In the rows, 128 means zero.
One turn moves every row onto another: examples first, then more rows asked:
z687: [145 131 125 104 143 154 104 124 130 158 112 112 152 155 139 103 141 137
 128]
z375: [154 111 118  92 142 133 113 119 146 144 127 131 162 169 144  92 145 116
 119]
z312: [115 103 163 132 140 153  97 150 141 141 114 134 126 126 141 125 156 127
  95]
z561: [136 105 189 112 127 131 100 140 150 143 114 139  95 144 124 127 133 109
 114]
z879: [154 108 105 117 121 144 131 119 137 118 125 137 112 144  94  91 137 101
  88]
z772: [140 105 142 115 124 120 105 165 160 120 128 125  93 139 135 133 132  92
  94]
z610: [143 103 112 115 133 124 111 132 144 157 116 138 171 142 118 117 131 145
 115]
z163: [125 113 106 130 127 122 100 136 108 142 133 127 171 151 122 119 126 121
 107]
z266: [129 110 125 125 104 127 124 102 156 125 120 102 133 169 108 121 116 108
  97]
z505: [127 109 160 108 118 124 113 155 132 146 142 137 100 113 130 115 142  92
 101]
z205: [131 115 138  99 104 113 114 129 131 102 114 119 114 149  82 114 125 114
 102]
z976: [147 124 124 137 133 143 102 128 128 175 152 133 136 160 147 111 115 113
 120]
z362: [120 128 128 119 116 125 112 153 135 104 145 129  92 128 127 130 124 120
 103]
z233: [132 128 128  90 113 120 127 149 126 119 142 140  96 138 108 101 143 101
 101]
z86: [135 119 152 134 122 123 111 115 136 109 105 143 112 136 101 147 121  91
 110]
z524: [144 124 150 121 125 135 119 132 146 140 107 129  83 150 128 150 126  87
 108]
z914: [128 130 173 116 107 122 104 118 145 127 111 118 109 158 100 133 116 117
 122]
z850: [153  86 114 107 148 133 103 143 125 140 136 149 138 179 142  99 139 123
  99]
z602: [133 140 130 130 133 157 115 142 132 135 141 148 120 118 125  96 158  94
 101]
z969: [150 107 114 115 136 146 121 112 127 170 131 128 148 132 135 103 121 136
 123]
z166: [152 139 119 122 145 148  97 129 121 146 114 139 140 189 118 112 134 131
 123]
z490: [129 124 142 113 129 132 108 126 125  79 120 138  99 148 115 123 133 109
 109]
z487: [122 115 159 126 125 135 108 127 174 137 113 130 123 180 132 136 134 139
 105]
z367: [163  86 135 139 145 141  79 135 128 150 111 127 153 154 118 110 122 113
 107]
z115: [165 105 129 117 146 138  91 131 156 145 123 144 165 141 123  91 136 125
 123]

z166 turns into z850
z772 turns into z86
z266 turns into z602
Now find these:
z969 turns into z687
z561 turns into z205

One turn moves every row onto another: examples first, then more rows asked:
z67: [119 123 123  85 130 136 138 125 124 111 135 138  84 118]
z342: [103 116  99  99 104 119 114 135 144 113 119 137  91 187]
z410: [139 109 102  70 134 122 164 116 152 108 131 145 109 144]
z435: [119 111  77  92 143 132 137 116 157 117 111 121  96 113]
z888: [130 146 105  96  96 148 121 132 173 154 106 158 115 142]
z515: [127 147 117  96 103 163 118  97 130 112 127 141 102 147]
z566: [110 113  96 103 127 117 141 117 166 144  98 128 132 146]
z27: [106 107  95 101 105 118 119 137 142 108 115 144  88 183]
z534: [116 105  78  84 139 144 145 122 156 121 114 125  89 111]
z45: [114 122 122 105 109 125 121 111 135 114 136 144 134 163]
z569: [145 126  98  91 116 180 137 128 155 116 106 160 129 151]
z401: [125 145  96  91  90 150 129 134 160 158 105 163 106 140]
z448: [124 107  76  78 135 136 144 124 163 119 111 115  97 118]
z826: [135 131 129  83 109 166 152 138 143 104 130 158 101 136]
z732: [113 104  86  97 129 154 139 142 167 131  95 130 106 181]
z886: [108 103  94 100  96 114 125 129 154 110 118 135  86 180]
z665: [126 140 114 107  99 165 141 112 146 124 120 157  71 123]
z899: [122 132 102 128 134 123 147 140 147 121  98 150  81 132]
z392: [127 144 113  75 121 165 136 106 147 149 135 133  96 151]
z221: [122 148  93  82 103 151 126 135 175 148 107 165 115 137]
z191: [142 109 112 112 100 141 140  98 160 121 113 153  85 178]
z655: [131 127 113  65 125 156 142 121 140  92 132 156 113 133]
z6: [121 140 101  80  93 153 119 132 171 159 109 153 109 144]
z793: [109 138  84 104 110 131 140 135 187 140 137 120 108 159]
z118: [ 92 136 108 117 125 144 143 140 136 130 103 155  74 149]
z446: [139 128  79  97  95 146 116 119 149 117 116 128  87 182]
z755: [117  99  85  97 125 160 137 145 174 129 100 129 104 174]
z142: [101 104 102 100 105 115 127 137 155 106 128 141  90 181]
z454: [118 107  77  96 142 136 137 115 167 110 108 120  95 119]
z857: [107 138 115 104 138 134 142 155 156 132 118 163  86 129]
z864: [100 129  87 105  96 145 136 116 130 110  99 171 115 153]
z442: [102 138  87  63  98 146 136 109 163 137 136 150 113 137]
z871: [140 126 122 115 107 146 152 111 151  95 132 140  91 124]
z611: [106 138  87 102 117 136 144 136 189 141 134 128 108 163]
z493: [141  84  97  82 130 126 121 115 167 113 115 141 111 134]
z29: [113 104 101 104 104 111 121 140 146 113 127 138  82 175]
z504: [142 121 118  99 101 131 144 140 132  99 115 169  83 149]
z974: [138 141  87 116 129 118 121 136 141 100 136 127 107 138]
z42: [121 126 136 102 103 152 138 112 118 106 121 138  99 148]
z543: [119 112  76  87 141 147 147 120 156 116 107 115  99 119]
z4: [107 109  93  97 119 120 141 118 159 143  96 132 137 146]
z672: [112 116 106  98 135 176 113 136 171 118 130 158  97 128]
z647: [146 118 111 110 106 143 132 106 159  82 131 156  93 147]
z43: [118 124  88 110 125 159 145 108 167  94 149 124 101 141]
z195: [122 147  94  88  99 154 123 136 175 151 113 165 104 139]

z118 turns into z899
z864 turns into z974
Now find these:
z515 turns into z647
z566 turns into z611
z67 turns into z665
z435 turns into z195
z793 turns into z755
z401 turns into z29
z392 turns into z191
z342 turns into z454
z442 turns into z446
z569 turns into z45
z871 turns into z826
z448 turns into z6
z543 turns into z888

